One turn moves each row of this set onto another row. After a few examples, where does it send each row asked below?
vipa: [ -2.9 -16.2 -44.2 -19.1  12.2  -1.6   1.2  -0.2  -6.1  -1.5 -10.0  26.9
  29.0 -29.5  18.1  -8.9 -30.9  -5.8 -22.8]
birel: [ 36.4  -6.2 -60.8   3.0  35.9   1.6  -4.9 -12.0  16.6   2.0 -17.1   1.4
  -5.7 -21.3  10.8  -1.3   2.1   6.9 -16.1]
Lazoz: [ 18.0 -37.5 -42.8 -19.8 -10.2 -17.4  -8.2 -15.3 -10.4  -9.4   9.4  -5.2
  16.5  -1.2  -8.9  20.3  15.5  21.9  -9.5]
Lel: [ 28.8   4.3 -39.1  -3.8   1.6 -22.7  12.9 -20.0  -8.2 -13.5  13.0  -4.1
   0.1  -9.0  -7.5 -29.1   1.2 -14.5 -25.8]
tuk: [ 33.4 -14.8 -38.4  -1.5  28.1  -6.9 -14.1 -18.1  11.9  21.0 -24.2  14.8
   1.4 -12.6   9.6  -1.7  -2.1 -11.0  -1.1]
seme: [ 32.4   2.1 -45.3  -8.7   0.5 -23.8  18.5  -4.9   2.2  -5.1  12.3  -1.7
   6.4  -7.9 -22.0 -25.0  -8.1  -0.5 -33.9]
nivo: [  3.9 -32.3 -42.5 -26.0  16.9 -11.3 -14.1  -2.0   3.7   2.9 -15.0  24.0
  36.5 -22.8   8.3   6.8 -29.7  -7.6 -12.9]
lis: [ 34.1 -16.3 -46.3   5.8  26.7  -9.5 -10.6  -6.7  -2.4   7.1 -31.4   7.4
   5.3 -28.7  12.5   5.3   2.2   5.9   5.7]
doke: [  4.5 -27.3 -32.0 -23.8  11.6  -9.5 -10.9  -9.8  -1.3  14.1 -15.4  33.8
  36.7 -22.5   4.2   1.4 -22.9 -16.4 -15.1]
posod: [  2.6   1.7 -42.2 -23.9 -13.6  -4.1  23.8  -6.7   5.6   8.8  -6.9  -8.8
  30.6 -24.9   5.0 -12.8   6.2   9.8 -35.3]
Moga: [ 36.3   5.7 -30.1 -21.8   4.0 -13.0  15.0  -8.5   1.5  -4.7   7.4 -10.3
   2.1 -17.8 -20.3 -23.8 -12.0  -1.6 -35.2]
buri: [ 36.5  -8.1 -52.0   2.3  28.2  -0.1 -13.0  -7.7   7.6  13.4 -26.4   7.2
  -6.1 -12.5  11.7   9.8   3.4  -2.0  -6.5]
Gipad: [ 20.4 -13.2 -44.5  -2.4  31.5  -6.1 -21.8  -9.6   7.4   5.1 -17.9   9.3
   2.3 -20.8  24.4  -8.5   8.8   9.6   6.6]
Bik: [ 33.9 -16.4 -42.6  -0.8  32.8 -17.6 -16.1  -0.7   3.7  18.7 -30.4  11.7
  -1.1  -8.1  20.3  -3.5   6.3  -7.3 -11.9]
vaket: [ 33.7 -13.0 -47.6   3.3  32.5 -15.2 -16.4 -10.4  10.0  11.8 -31.8  12.8
  -1.0 -15.1  11.0 -10.3  -5.5  -2.6  -9.8]
zuzig: [ -0.2 -22.2 -50.8 -32.1  24.3 -13.4  -4.6   0.6  -7.3  -3.9  -8.4  19.0
  47.4 -32.6   2.9   6.8 -15.7   4.9 -28.3]
dege: [ -7.8 -16.3 -54.4 -22.3   9.4   1.8   0.6  -2.3  -8.7  21.4 -12.1 -25.2
  31.5   4.6   9.1   7.2   0.1  -6.3 -25.3]
gepe: [ 24.0 -31.5 -43.7 -23.4 -15.6  -6.9 -15.9  -5.7 -27.1 -17.0   9.9  -3.5
  22.3  -4.8 -13.9   6.1   9.7  11.3  -9.8]
duvu: [  6.1 -14.1 -35.4 -35.3  14.1 -10.4  -9.9   0.3  -0.9   1.2 -14.4  21.8
  46.2 -29.0   5.1   7.8 -19.0  -8.4 -25.6]
losi: [  3.6 -15.0 -46.5 -26.3  14.9  -6.5  -3.0   7.4  -0.9  13.1  -7.9  30.8
  38.5 -29.6  -2.4   2.7 -25.5  -4.7 -18.5]
fiz: [ 26.0 -43.2 -36.6 -27.7 -13.5 -11.9 -12.6 -10.6  -6.2  -3.1  18.3  -2.9
   9.0  -8.8  -8.2   1.6  18.4  10.5 -10.8]
Gitip: [ -9.0 -14.2 -47.0  -8.2   2.6   0.8  -7.7   2.9 -13.2  17.8 -15.4 -12.3
  38.9  -6.2  -1.6  19.3   5.9  -8.6 -27.2]
mebi: [ 32.6  -1.9 -42.7 -28.8  -3.4 -24.5  13.8 -10.8 -12.2  -3.4  17.6   1.3
   2.9 -16.8 -17.1 -23.8 -12.7  -6.9 -31.0]
tosa: [ 14.8  16.0 -43.0  -4.6  15.7  -3.9  -1.2  -5.0  14.1  12.1 -20.1 -25.2
  23.7  -8.0   1.5  -3.5  12.1 -19.6 -22.0]
tetu: [ 12.5 -18.5 -40.3 -17.8   7.7  -4.3  -4.0   1.3   3.6  -4.4 -22.5  23.3
  39.7 -39.1   8.5  -0.8 -29.3  -9.1 -21.1]
palur: [ 32.6  -6.0 -30.8 -29.0  -2.6 -24.5  25.5  -7.4  -7.1   3.4  14.9  -2.0
  -3.2 -11.5  -8.7 -22.0  -8.1  -7.9 -27.0]
regul: [ 11.0   2.1 -48.1 -18.1  17.0  -1.6  -8.5  -5.9   8.2  19.6 -20.8 -29.6
  24.6   1.2   8.1 -14.9   9.7  -7.9 -29.0]
Bogo: [ 11.5 -16.5 -44.5 -16.7  -1.1   3.7   3.9 -17.7   5.7  29.8   2.6 -32.3
  16.2 -27.7   7.2   5.0  16.1   7.1 -16.5]
rano: [ 30.2  -6.4 -56.8  -0.2  30.1  -6.5 -15.1  -8.4  17.7  14.1 -21.5  15.9
   3.2 -16.0   8.1   0.7  10.8   4.8   2.9]
Talan: [ 30.3   9.2 -33.7 -17.9   4.2 -12.2   6.4 -16.5  -3.7   1.4  10.2   0.2
  19.4 -13.4 -25.4 -27.6 -15.2  -3.8 -36.9]
rit: [ 24.5 -37.5 -49.1 -26.2  -2.0 -21.4 -10.5  -2.3 -14.5 -14.1  21.0  -9.9
   2.6  -7.4   1.0   4.3  11.4  16.7 -15.8]
rugi: [  9.4  -9.0 -42.3 -15.8   3.1   4.5   5.7  -0.6  -1.1  18.7  -2.5 -30.5
   5.0 -23.4   2.6   6.3  19.4  23.7  -3.7]
dibo: [ 40.9   7.3 -40.1 -19.4  -1.4 -13.6  14.7  -9.2  -8.8 -16.4   7.0  -9.5
   2.0  -7.9 -14.0 -21.6  -9.7  -8.8 -17.5]
Muk: [ 29.0 -34.7 -49.7 -22.5  -9.9 -14.8 -18.0 -16.2 -11.8  -8.7  22.7  -5.8
   4.4  -8.4  -8.6   5.0  15.7  13.5  -5.8]
met: [ 19.4 -26.1 -48.8 -10.6   0.2 -10.6 -13.3 -25.5 -13.6  -1.9  15.1  -5.6
  18.0  -0.2 -13.1  19.8  10.8  16.4   2.4]
zule: [  4.9  -4.6 -42.1 -21.4  -5.8 -13.1  19.4 -17.1  -3.2  29.7  -7.3 -18.9
  29.9 -29.5   6.7 -10.1  10.9   3.1 -34.8]
Rif: [ 35.8  -6.7 -42.9 -28.8   0.9 -24.4  11.5  -1.5  -2.4 -14.8  18.8  -5.6
   0.0 -13.5  -3.1 -25.7  -8.5  -0.1 -40.0]
fuma: [  8.8 -36.0 -38.4 -12.6  -4.9  -6.8 -18.3 -11.7 -22.3 -13.5  26.2  -7.3
  16.5 -14.9 -11.5   4.3   7.5   0.7  -8.1]
vuma: [ 15.1 -33.8 -47.2 -18.0  -2.8 -16.5 -14.3  -3.2  -5.3 -11.5  21.2  -9.4
  20.3  -7.9 -20.1  11.0  11.0  17.2  -2.6]
Mifu: [  9.3 -28.8 -37.9 -30.0  10.9  -8.0 -12.4   5.8   7.6   5.9  -9.5  19.3
  34.8 -16.0  16.0   9.1 -30.0 -19.1 -20.0]

vuma -> rano
posod -> Gitip
Muk -> vaket
Now these:
Gipad -> Lel
Rif -> doke
dege -> Bogo
birel -> Talan
tetu -> gepe
Bik -> palur
Lazoz -> buri

